128 stands for zero in the data rows.
In each game, the first row plays the second. By how much does the first row win? 10 means about a draw, 20 a big win and 0 a big loss. Wins can go round in a circle. Each row has two weighted sums of its numbers, A and B, taken from their middle values. A row wins by its A times the other's B, less its B times the other's A.
[157 157  99 148  77 109 126 108 136 115 134 119 111 151 195 123 119 117
 150 140 150]
[170 107 123 162 148  95  95 116 123 122 144 120  90 152 123 146 132 114
  88 115  99] -> 11
[107 146 126 109 105 164 151 129 134 133 105 114 155 125 147  94 120 147
 141 107 168]
[115 135 134 110 117 134 145 139 120 136 135 128 135 118 130 124 117 125
 160 141 139] -> 10
[ 88  90 123 203 149 130  83 145 146 130 131  86 162 130 144  95 219 159
 177 170 163]
[105 145 128 111 116 144 156 129 134 121 122 129 135 123 129 125 116 132
 162 139 138] -> 10
[151 140 143  99  84 132 122 147 107 126 124 148 142 112 152 131 121 107
 132 108 113]
[117 138 105 154 155 130 140 128 155 136 130  83  98 132 122 117 134 129
 131 127 165] -> 11
[137 111 115 122 128 134 111 134 132 134 132 133 131 128 140 122 141 126
 128 108 121]
[135 126 123 135 145 169 112 178 132 114 122 111 128  86 128  95 158  86
 110 107 124] -> 10
[153 120 137 127 114  91 124 100 141 118 103 159 128 127 124 189 101 140
 131 151 104]
[143 117 135 125 131 103 120 140 105 140 141 130 106 129 132 144 113 108
 150 147 115] -> 9
[ 95 141 120 121 114 172 134 130 130 140 170 117 134 137 141  57 167 127
 117  99 159]
[132 143 117 131 112 158 135 121 134 129 101  99 139 144 152  89 125 148
 105  81 153] -> 9
[ 83 149 110 117 143 144 158 137 168  98 129 162 163  87  83 129 167 133
 160 167 142]
[117 104 165  92 178 131 131 136 103 140 124 174 140 112  43 145 103 138
  83 125  88] -> 8
[130 144 133 110 120 132 123 162 110 162 116 123 152  98 132 101 133 124
 138 127 157]
[165 122 112 156 132 137  98 116 131 128 107 100 115 164 154 104 137 137
  73  67 121] -> 4
[157 124 129 136 125  98 133 109 145 112  95 150 119 122 124 177  95 130
 123 146 102]
[113 152 133 136 106  81 138  43 135 118 133 147 135 187 126 175  63 166
 126 149 151] -> 12
[ 71 138 123 149 162  78 135  67 113 133 151 103 151 200 112 161  90 163
 121 158 180]
[102 133 134 107 159 143 120 133 138 135 131 113 136 113  89 146 124 110
 117 100 116] -> 10
[113 107 155 111 151 148 123 160 118 142 127 130 145  99 102 124 153 127
 124 113 115]
[119 130 122 110 110  93 179 110  90 183 157 112 102 200 158 111 117 187
 167 134 127] -> 7
[153 160  91 150  81 114 127 110 150 119 134 101 102 152 202 122 123 111
 149 135 156]
[148 117 126 129 138 104 115 136 111 134 152 134 100 132 124 147 120 105
 151 142 110] -> 13
[160 120 146 132 135  87 106 147  88 154 153 125  95 127 135 150 106  97
 138 150 110]
[138 151 133 106  84 138 115 134 124 116 120 133 151 116 161 136 134 102
 138 103 106] -> 10
[128 131 140 141 129 111 141 121 122 118 127 120 112 132 111 139 115 121
 125 149 131]
[104 129 113 111 118 159 155 122 150 112 122 134 140 128 125 121 122 138
 164 125 140] -> 9
[ 91 137 121 121 106 156 127  98 160 124 145 154 152 127 126 100 155 132
 100 114 157]
[104 143 136  96 130 148 101 137 138 134 131 106 149 104 126 154 128  88
 126  87 128] -> 9
[117 132 107 120 118 163 139 117 152 115 111 123 140 140 143 109 137 146
 131  95 137]
[ 98 157 132 108 101 169 160 131 136 130 107 114 163 120 147  99 118 148
 139 116 171] -> 9
[127 113  99 143 142 105 185 124 134 144 115 117  97 152 138 117 107 151
 122 134 133]
[118 140 149 113 119 116 140 136 111 138 143 132 126 113 136 142 117 116
 154 160 129] -> 12
[119 130 121 121 115 150 134 118 140 122 115 125 135 137 138 120 128 138
 131 109 128]
[145 122 137 126 129 103 119 140 105 143 144 129 104 129 132 143 115 107
 145 144 124] -> 11
[113  98 114 205 146 122 114 144 142 131 126  91 128 140 145  83 199 168
 168 175 179]
[ 95 119 115 127 135 168 128 147 141 133 139 124 144 110 121  81 163 116
 107 110 153] -> 2
[ 79  98 123 135 185  81 135 130 102 161 135  98 153 156 103 156 129 162
 141 170 150]
[143 114 115 125 130 133 105 137 128 138 128 133 128 128 133 122 141 125
 127 107 117] -> 9
[174 109 130 165 150  86  92 118 112 126 148 120  86 150 121 150 127 109
  85 122  94]
[148 141 132 128 130 118 113 163 103 162 128 114 139 103 134  99 138 118
 120 123 151] -> 11
[169 119 147 113 110 127 103 145 125 121 110 148 126  96 143 157 127 116
 145 131  84]
[135 101 159 106 160 120 139 135  95 140 124 181 127 121  70 134 103 150
  93 143  99] -> 5
[155 136 147 129 131 154  83 167 120 103 133 115 131  87 123 126 146  82
 128 114 109]
[ 96 124 147 103  88  81 116  37 145 142 144 187 169 168 127 188 109 188
 139 160 134] -> 10
[110 121 142 109 187 138 144 134 125 142 127 134 116 112  60 137 105 133
  93 118 119]
[160 135 134 140 131 149 104 151 132  94 120 119 118  92 129 126 131  83
 114 111 115] -> 7
[103 129 127 122 175 140 133 129 144 136 132 107 118 121  88 139 119 123
 107 112 137]
[ 99 131 135 109 169 141 121 131 139 139 131 111 131 113  88 147 115 114
 111 104 122] -> 11
[143 141 134 123 130 122 114 164 103 164 123 117 144  97 133  97 137 118
 126 125 158]
[107 138 132 109 158 137 120 132 139 139 133 111 128 113  98 144 116 110
 113 103 129] -> 9
[128 100 118 121 150  82 166 147 103 175 115 116 113 149 133 146 130 171
 156 158 102]
[126 120 128 140 124 141 108 108 150 115 115 129 143 136 133 129 151 143
  74  97 123] -> 7
[152 155 129 139 135 119 113 149 107 152 115 109 133 113 130  97 140 122
 100 117 152]
[148 136 152 154 142  87 106 126 109 130 138 126 106 123 108 153 127 109
  87 150 112] -> 10
[164 137 131 140 129 144 109 151 135  96 116 123 116  96 128 132 124  86
 119 114 111]
[137 120 115 128 130 131 123 127 134 124 128 129 118 139 132 125 128 126
 139 117 117] -> 10
[117 150 143 121  93  79 126  45 133 127 142 160 141 183 132 182  85 171
 141 149 139]
[129 141 138  97  90 143 107 140 123 119 123 132 159 110 154 144 135  95
 133  94 104] -> 11
[134 159 104 132 111 126 127 119 149 128 133  93 107 136 161 134 117 103
 134 113 154]
[ 88 135 115 126 119 167 129 117 158 124 149 145 150 114 125  83 160 124
  94 108 166] -> 7
[138 119 114 132 124 144 118 118 138 126 117 118 129 145 141 113 134 136
 110  91 124]
[141  86 139 139 161 106 131 134 108 154 139 148 102 133  94 120  99 151
 112 165 140] -> 17
[125 128 126 124 128 126 140 128 128 121 133 131 116 131 121 138 118 120
 155 141 122]
[118 133 121 114 123 136 143 129 131 125 133 133 128 125 134 130 120 125
 162 136 130] -> 10
[133 132 115 139 118 154 128 103 147 112 108 109 128 163 155 110 128 148
  98  79 136]
[125 120  99 145 144 103 184 119 134 142 112 119 100 155 133 123 106 153
 118 137 136] -> 13
[160 111 129 137 143  96 100 139 107 141 156 133  99 131 130 144 130 102
 129 137 106]
[121 110 117 126 124 140 136 112 145 111 125 130 123 145 132 134 128 135
 135 114 119] -> 11
[ 62  98 130 128 194  91 118 141  89 170 148  90 169 158 104 149 149 164
 145 170 155]
[106 142 144 109 111 133 153 131 123 131 127 129 135 121 135 135 109 127
 157 151 144] -> 11
[156 115 138 131 135  94 110 142 100 147 152 128  96 131 129 145 111 100
 145 144 113]
[106 131 111 114 122 155 153 120 151 109 121 134 133 134 132 124 125 137
 162 125 130] -> 11
[139 147 133 117 126 123 116 168 104 166 127 122 148  93 130 101 140 119
 134 130 154]
[152 113 132 141 142  97 115 132 110 131 141 129  96 134 122 149 127 105
 133 146 109] -> 9
[110 146 123 111 108 163 149 129 135 131 106 113 153 128 148  96 117 147
 135 103 159]
[120 139 121 113 109 112 174 118  90 177 163 104 100 193 151  91 120 173
 159 122 135] -> 9
[136 122 111 151 123 154 116  96 155 105 101 110 131 162 147 112 138 152
  70  68 118]
[153 132 138 126 130 139 106 161 115 120 123 115 121 101 134 125 138 102
 136 119 111] -> 7
[149 112 124 132 140 107 116 134 115 131 150 135  97 133 124 146 125 104
 149 142 103]
[106 105 153 104 198 127 128 132 117 149 135 147 125 113  47 144  99 136
  87 128 116] -> 10
[104 135 144 107 105 142 152 124 125 128 130 127 137 124 138 134 105 130
 153 143 142]
[150 155 102 128  91 119 127 117 142 129 140 103 102 139 180 133 100  99
 139 118 154] -> 15
[141 104 122 167 171 124 184 138 123 128 109 135  86 140  81  83 154 183
 112 163 146]
[ 85  88 124 203 149 135  76 147 149 128 134  84 168 129 149  98 222 156
 186 169 161] -> 15
[159 130 140 127 129 137 108 158 116 120 120 119 120 103 132 134 134 104
 137 123  98]
[ 97 154 136 104 103 164 161 131 132 131 108 118 159 115 144 106 111 144
 147 124 163] -> 9
[130 151  97 146 109 129 124 118 155 122 129  86 111 138 164 129 127 109
 145 119 154]
[132 127 132 122 124 123 123 130 123 134 138 129 122 129 133 135 122 121
 140 127 120] -> 10
[ 92 143 115 142 138 140 170 107 170  78 121 136 137 125  86 135 137 142
 129 153 140]
[122 134 124 105 121 144 130 159 122 151 127 131 151 102 133 107 133 126
 154 128 151] -> 8
[117 118 120 117 125 138 142 122 139 114 136 136 121 137 130 140 125 129
 164 132 121]
[154 104 123 134 143 100 110 139 113 133 153 137  95 133 125 149 126 101
 155 143 100] -> 10
[140 128 118 146 122 151 127 100 141 113 106 105 118 163 150 116 122 144
  99  82 129]
[137 130 151  86  90 140 114 134 109 112 123 162 168 110 139 146 126 104
 128  99  81] -> 8
[ 96 117  96 190 153 113 109  79 163 101 133 110 140 167 130 127 160 157
 141 167 135]
[ 92 152 111 141 142 141 167 109 172  77 125 142 140 119  81 133 144 141
 126 156 130] -> 15
[158 129 141 126 130 135 105 160 115 120 123 117 121 103 129 133 138 102
 138 120 105]
[101 147 129 104 108 157 157 131 137 129 120 125 150 119 145 114 111 138
 158 129 151] -> 9
[151 149 132 132 133 116 111 158 103 161 126 113 135 106 130  99 133 118
 114 122 153]
[ 97 162 126 144 130 142 172 101 161  82 113 124 132 129 100 133 126 143
 116 149 145] -> 11
[126 130  82 198 159 112 150 115 163 132 131  75  74 160 140  95 142 156
 142 168 188]
[ 90 129 110 129 132 172 132 134 155 127 137 136 146 110 116  83 162 120
  97 110 163] -> 9
[ 91 151 114 127 117 175 132 126 145 128 163 124 139 127 131  63 161 120
 102  98 175]
[151 127 135 130 119  94 126  98 144 116  93 158 127 129 128 184  96 140
 130 149 106] -> 10
[140 130 116 147 123 147 124 102 144 110 112 107 119 165 148 117 122 144
  91  82 120]
[110 129 144 110 110 134 149 127 121 130 128 128 131 125 141 137 109 127
 155 144 135] -> 8
[132 148 104 133 116 127 129 119 151 129 136  93 105 133 155 131 115 105
 131 114 154]
[ 88 137 117 154 156  77 147  67 127 124 132 112 138 191 108 163  86 159
 116 156 173] -> 14
[136 117 132 114 139 150 118 183 108 150 134 111 127 101 130 102 164 116
 145 119 109]
[ 97 160 134 104 103 161 160 130 134 131 117 118 157 115 151 105 110 143
 147 126 165] -> 11
[110 127 122 114 113 152 148 117 143 117 121 126 134 135 143 123 122 139
 148 118 140]
[ 99 129 124 127 164 142 122 132 147 137 127  92 126 115 108 135 140 115
 121 108 147] -> 10
[130 123 112 129 126 147 128 121 142 117 129 125 126 142 141 120 136 134
 127 102 122]
[158 113 137 132 140  91 102 145  99 147 156 134  99 125 130 149 125  98
 142 146 108] -> 11
[139 115 124 129 133 114 126 126 121 125 142 132 103 138 125 145 118 114
 154 139 112]
[112 137 120 116 114 151 145 119 143 115 126 128 132 138 139 126 120 138
 152 118 132] -> 9
[152 108 122 135 140 109 106 135 117 134 144 132 105 133 129 138 130 111
 135 127 105]
[125 134 133 115 123 128 137 142 116 137 134 129 125 120 130 130 117 120
 162 143 134] -> 12
[ 98 152 127 145 129 139 172 103 159  82 119 123 132 134  95 135 126 145
 116 147 143]
[134 137 137 105  97 143 118 139 120 121 124 133 148 109 152 131 137 104
 135 103 110] -> 12
[172 113 129 164 149  91  92 118 115 126 138 119  87 149 123 146 129 110
  85 120  88]
[148 139 121 138 120 147 124 129 121 140  99  92 131 145 159  86 119 141
  98  83 153] -> 12
[137 120 129 148 129 129 104 105 142 116 114 123 131 143 134 132 141 139
  66  97 116]
[158 128 141 102  77 130 126 136 105 119 124 158 142 119 160 131 122 112
 125 114 101] -> 10
[135 138 156 111 103 138  84 123 114 121 146 134 147 123 132 136 140 115
 141 120 114]
[120 125 121 116 124 139 140 132 131 125 136 133 126 129 125 130 118 124
 161 135 128] -> 10
[155 106 122 137 139 108 104 132 116 134 142 130 103 135 131 138 135 113
 129 126 107]
[ 67  92 128 128 193  89 124 142  92 171 139  93 166 156 104 154 145 165
 144 171 149] -> 10
[ 97 126 124 111  96 133 131  83 164 134 135 179 156 130 133 132 142 156
 109 132 149]
[152 146 130 137 138 115 113 158 106 155 121 114 134 109 124 102 144 119
 110 124 146] -> 9
[161 114 131 147 147  91 107 134 107 133 152 129  89 137 118 151 120 104
 129 145 105]
[149 118 148 127 134  88 109 148  91 153 156 133 104 117 133 152 113  98
 143 159 110] -> 10
[110 101 118 121 151  82 166 128 103 178 126 115 122 166 135 141 123 180
 154 159 125]
[122 133 117 116 115 105 178 120  99 175 151 109 100 187 158  98 121 175
 157 128 132] -> 7
[152 144 131 138 130 124 116 150 107 154 108 104 134 116 138  96 129 124
 102 111 153]
[146 114 133 154 133 116  98 110 133 120 125 123 123 140 132 136 139 131
  67 103 107] -> 10
[ 99 145 129 103 108 156 159 130 136 127 121 126 149 119 138 115 114 139
 160 131 154]
[118 128 118 122 116 154 135 115 143 119 120 124 137 140 140 119 122 140
 126 102 130] -> 10
[119 113 113 125 120 151 137 110 149 109 122 127 128 148 142 126 124 141
 133 106 123]
[ 64 131 126 149 169  79 129  75 107 136 154  96 156 197 107 155  97 163
 126 158 182] -> 10
[120 122 121 125 131 164 124 162 125 133 147 113 127 108 125  83 165 109
 119 106 135]
[129 147 129 131 120 163 111 138 132 110 140 121 129 112 127  97 144  99
 116 105 136] -> 10
[117 102 111 126 148  89 174 131 110 170 120 115 113 164 132 136 113 173
 147 152 122]
[ 98 153 131 104 101 167 160 130 135 132 107 116 160 120 145  98 119 146
 146 117 166] -> 12
[152  90 143 142 138  99 136 117  97 130 125 186 121 144  98 118 110 168
 113 178 111]
[144 116 116 135 134 129 114 124 130 126 130 128 114 139 136 131 134 124
 129 114 112] -> 3
[150 114 129 129 137 103 114 139 111 137 151 134 100 129 134 146 121 104
 151 145 108]
[140 125 120 144 118 145 128 103 138 116 105 103 119 164 152 114 121 144
  96  84 125] -> 9
[143 114 163  87 122 129 134 133  90 121 129 193 153 113  92 140 114 134
 100 122  75]
[152 114 147 126 133  87 107 149  90 155 150 133 102 117 127 149 118  96
 146 156 114] -> 8
[ 94 138 131 113 103 153 114 102 150 130 155 155 158 125 126 107 152 136
 112 116 149]
[101 148 146 108 111 133 155 128 124 129 130 132 137 115 131 137 105 126
 156 155 147] -> 9
[ 70  89 134 191 160 139  69 138 145 124 137  99 189 125 127 112 222 155
 170 162 139]
[107 153 128 108 103 163 151 133 131 135 106 113 159 121 143  94 121 146
 138 109 168] -> 9
[130 134 149 151 137 108 103 116 133 119 128 136 133 114 101 152 146 125
  62 140 113]
[109 118 160 103 140 148 108 164 116 142 122 126 159  93 110 128 154 115
 128 102 118] -> 6
[124 132 149 117 122 112 134 140 105 141 142 132 121 114 130 145 111 114
 151 160 126]
[157 133 138 126 131 133 106 162 114 120 124 116 120 103 131 131 139 101
 136 121 107] -> 11
[150 123 110 144 137 141 145 150 143 113 105 121 104 103 131 113 125 107
 113 117 125]
[142 110 120 128 132 121 119 132 123 131 141 130 113 133 135 131 129 117
 146 125 120] -> 9
[132 123 130 147 126 134 109 102 144 114 112 122 136 143 128 129 144 142
  68  94 119]
[117 130 121 114 124 140 142 131 132 125 135 133 129 126 127 128 122 126
 163 135 130] -> 11
[161 114 142 132 135  87 107 145  91 153 144 126  93 132 132 146 109  98
 142 148 111]
[101 144 151 104  87  79 114  41 139 141 137 183 167 170 127 190 112 186
 144 161 130] -> 10
[117 143 114 138 127 172 130 138 142 114 139 117 124 116 130  77 146 102
 100  98 159]
[158 151 103 136  76 117 130 114 135 117 140 119 111 141 191 125 123 110
 137 129 142] -> 9
[114 123 127 131 118 150 116 106 157 114 107 132 155 131 134 126 143 148
  80  98 127]
[158 110 134 132 142  93 102 144 101 146 157 135  98 124 128 148 124  99
 142 146 102] -> 11
[122 111 114 157 179 127 163 133 142 136 124 108  88 136  81 104 136 156
 114 143 152]
[143 107 115 124 132 133 105 136 130 138 129 133 129 128 135 122 140 123
 129 107 118] -> 5
[134 140  83 185 138 116 149 114 161 130 134  75  75 156 159 101 137 142
 140 154 184]
[ 98 137 115 156 155  74 152  70 130 122 122 117 130 184 117 165  80 157
 114 155 162] -> 10
[134 125 105 144 149 144 160 160 128 131 124 101 101 122 136  86 133 116
 116 115 141]
[102 155 126 146 118  73 144  35 136 115 136 138 135 199 132 176  64 167
 120 149 161] -> 9
[128 143 132 132 123 166 103 141 134 107 142 119 134 107 131  98 150  94
 115 104 140]
[129 118 115 126 132 133 136 123 135 116 140 133 111 141 122 136 125 124
 154 130 119] -> 10
[163 125 143 116 111 133 105 144 129 121 116 146 127 100 132 149 136 114
 138 129  96]
[132 126 113 140 121 155 128 102 150 108 108 113 127 161 140 115 129 147
  96  83 118] -> 12
[161 136 144  99  65 132 122 146 103 122 120 155 145 111 165 127 129 107
 135 109 100]
[115 145 140 135 125 123 153 116 130 112 125 121 122 131 112 135 112 128
 126 151 139] -> 10
[130 114 167  81 143 131 132 133  95 127 126 187 152 108  72 150 106 132
  88 117  74]
[164 128 146 114 109 127 105 148 129 122 112 147 127  98 127 154 130 115
 142 129  85] -> 9
[ 94 107 152 112 197 140 117 142 127 152 141 125 133 106  53 144 117 130
 101 122 125]
[164 130 143 102  65 131 126 146 101 122 121 156 143 116 174 124 121 109
 135 115 104] -> 9
[102 157 128 151 131 138 169  94 158  80 118 119 125 139 101 137 121 142
 106 147 136]
[ 99 111 123 107  98 117 138  77 177 143 113 200 162 124 133 163 136 174
 114 152 129] -> 6
[113 101 159 112 143 151 116 168 112 142 117 130 153  96 108 120 162 125
 131 111 113]
[100 137 123 104 111 159 159 130 140 123 118 128 149 122 147 117 115 139
 159 128 149] -> 13
[127 136 124 145 126  85 145  71 136 116 115 136 121 168 123 169  76 151
 123 148 142]
[130 129  82 195 155 115 153 117 163 133 131  75  70 161 139  94 142 152
 145 164 190] -> 11
[141 109 122 152 131 135 105 100 145 112 113 121 126 150 136 126 144 140
  71  89 112]
[148 121 135 129 118  90 125  95 145 115  97 158 130 129 123 190  93 141
 132 152 110] -> 8
[ 99 154 130 104 100 165 159 132 135 131 112 117 160 120 143 100 114 147
 143 117 166]
[166 107 133 135 117 101 155 107  98 114 123 192 116 152 120 117 103 166
 109 167 101] -> 7
[103 135 146 108 104 137 152 124 126 129 136 127 137 121 137 134 107 131
 152 144 140]
[147 130 138 126 130 103 117 142 100 144 142 129 104 128 128 145 112 106
 149 146 119] -> 9
[117 140 106 141 137 157 153 147 129 129 141  99 109 133 136  69 143 113
 115 102 150]
[125 141 129 105 123 136 125 164 113 159 128 131 153  94 133 104 138 121
 153 132 153] -> 12
[172 115 131 159 150  85  95 127 107 130 144 124  84 144 123 152 131 103
 105 134  94]
[138 139 154 115 111 149  80 138 113 116 153 127 144 110 128 129 145 104
 140 116 113] -> 7
[139 135 120 154 155 162 111 163 130  95 125  95 120  99 112 103 135  76
 105 105 138]
[170 121 134 159 150  85  98 129 104 131 147 123  84 141 120 152 125 103
 109 139  96] -> 10
[110 126 117 113 121 146 147 118 145 111 130 137 126 139 128 134 124 131
 165 128 125]
[116 106 164  88 177 133 135 133 103 138 124 176 141 111  46 150 100 137
  84 121  85] -> 10
[112 141 108 148 153 135 132 131 154 135 127  83 105 128 124 123 139 123
 136 123 159]
[106 121 147  93  80  93 119  58 150 149 130 195 165 155 135 178 124 186
 142 156 131] -> 11
[163 137 121 143 132 127 133 142 144 106  92 131 107 105 124 144 110 105
 116 125 108]
[144 104 111 190 161 117 177 134 128 129 112 123  83 149 109  73 166 189
 131 178 160] -> 6
[130 115  94 199 145 117 144 131 151 134 124  80  87 149 149  86 163 160
 153 167 187]
[129 129 150 119 124 108 129 140 105 142 151 131 117 117 128 142 111 110
 149 159 121] -> 17
[144 114 115 123 133 130 103 140 126 141 132 134 128 123 147 120 144 121
 132 109 110]
[152 110 118 126 134 123  98 148 116 150 132 129 127 121 140 114 139 117
 126 109 122] -> 11
[104 164 132 106 106 164 153 136 130 138 100 115 162 115 144  97 118 145
 136 115 167]
[116 121  93 128 171 117 115 158 159 113 145 178 153  72  58 132 195 113
 149 167 117] -> 7
[101 131 145 107 105 146 154 123 127 127 124 128 138 126 138 131 107 133
 149 139 144]
[126 145 132 105  96 141 109 134 131 120 131 122 153 114 159 141 132  95
 139  96 117] -> 13
[150 115 127 130 138 104 113 139 112 136 148 135  99 131 128 148 123 105
 152 142 109]
[125 126 142 141 121 128 107 110 137 123 120 127 143 127 122 134 139 138
  65 110 121] -> 8
[150 152  87 166 104 103 144  89 148 106 123 119  97 165 166 120 115 137
 136 155 151]
[109  95 158 108 203 138 151 144 111 145 118 154 123 110  28 130 123 153
  85 126 106] -> 11
[ 95 102 145 119 191 134 109 143 130 157 142 115 129 109  68 140 121 126
 108 124 138]
[ 99 109 126 104 102 106 136  75 175 146 104 205 167 123 128 174 130 179
 116 158 122] -> 10
[174 113 130 161 150  84  93 125 110 130 143 123  84 145 122 150 127 104
  98 131  97]
[107 137 144 109 109 135 150 126 124 129 130 128 133 126 143 136 105 128
 151 144 137] -> 9
[129 127 106 145 151 149 150 166 126 128 122  96 105 119 126  84 139 106
 119 110 139]
[160 121 122 141 129 104 139 120 145 109  93 144 112 116 123 168  94 123
 119 141 107] -> 12
[130 118 119 147 125 147 112  97 154 108 109 121 135 149 140 121 135 148
  72  83 120]
[104 101 116 207 137 125  97 146 143 131 127  84 144 136 159  86 213 160
 179 173 171] -> 2
[107 120 123 125 116 159 121 110 161 112 104 135 161 128 136 121 146 152
  89  94 127]
[111 126 142  94 161 138 129 127 129 134 126 136 132 112  84 152  96 113
  96 103 110] -> 14
[156 140 148 128 131 156  80 166 117 104 134 113 133  88 115 129 140  80
 129 114 107]
[156 126 140 129 132 131 103 155 117 115 129 118 122 104 122 137 130 100
 136 122 109] -> 10
[116 129  96 133 169 118 121 153 160 108 138 173 147  77  68 135 189 115
 142 168 117]
[152 143 130 136 137 116 112 158 106 155 115 113 133 109 130 101 139 118
 112 124 149] -> 8
[160 126 126 137 125 103 134 115 145 111  89 148 116 116 126 174  96 127
 126 144 103]
[155 116 142 129 133  95 111 143  94 149 147 126  99 126 137 146 111 102
 141 148 117] -> 10
[148 103 127 129 139 105 116 136 113 134 151 134 100 131 129 144 123 104
 149 141 104]
[127 127 162  76 121 139 119 138 105 123 124 171 164 102 102 151 114 112
 103  99  75] -> 8
[108 136 124 112 111 154 149 120 140 120 126 126 136 135 140 123 116 138
 149 121 138]
[ 96 120 113 127 137 163 130 145 151 132 136 133 146 102 123  89 171 120
 102 115 158] -> 10
[129 144 142  99 102 144 115 141 120 123 124 133 153 106 145 136 137 103
 135  99 102]
[123 149 151 110  97 142  92 111 124 123 158 144 150 130 132 130 139 126
 134 120 125] -> 8
[160 129 125 139 127 101 135 117 147 109  90 146 114 117 124 169  96 124
 120 142 106]
[149 114 132 129 136 104 118 136 110 137 144 128  99 136 137 142 115 108
 147 139 107] -> 9
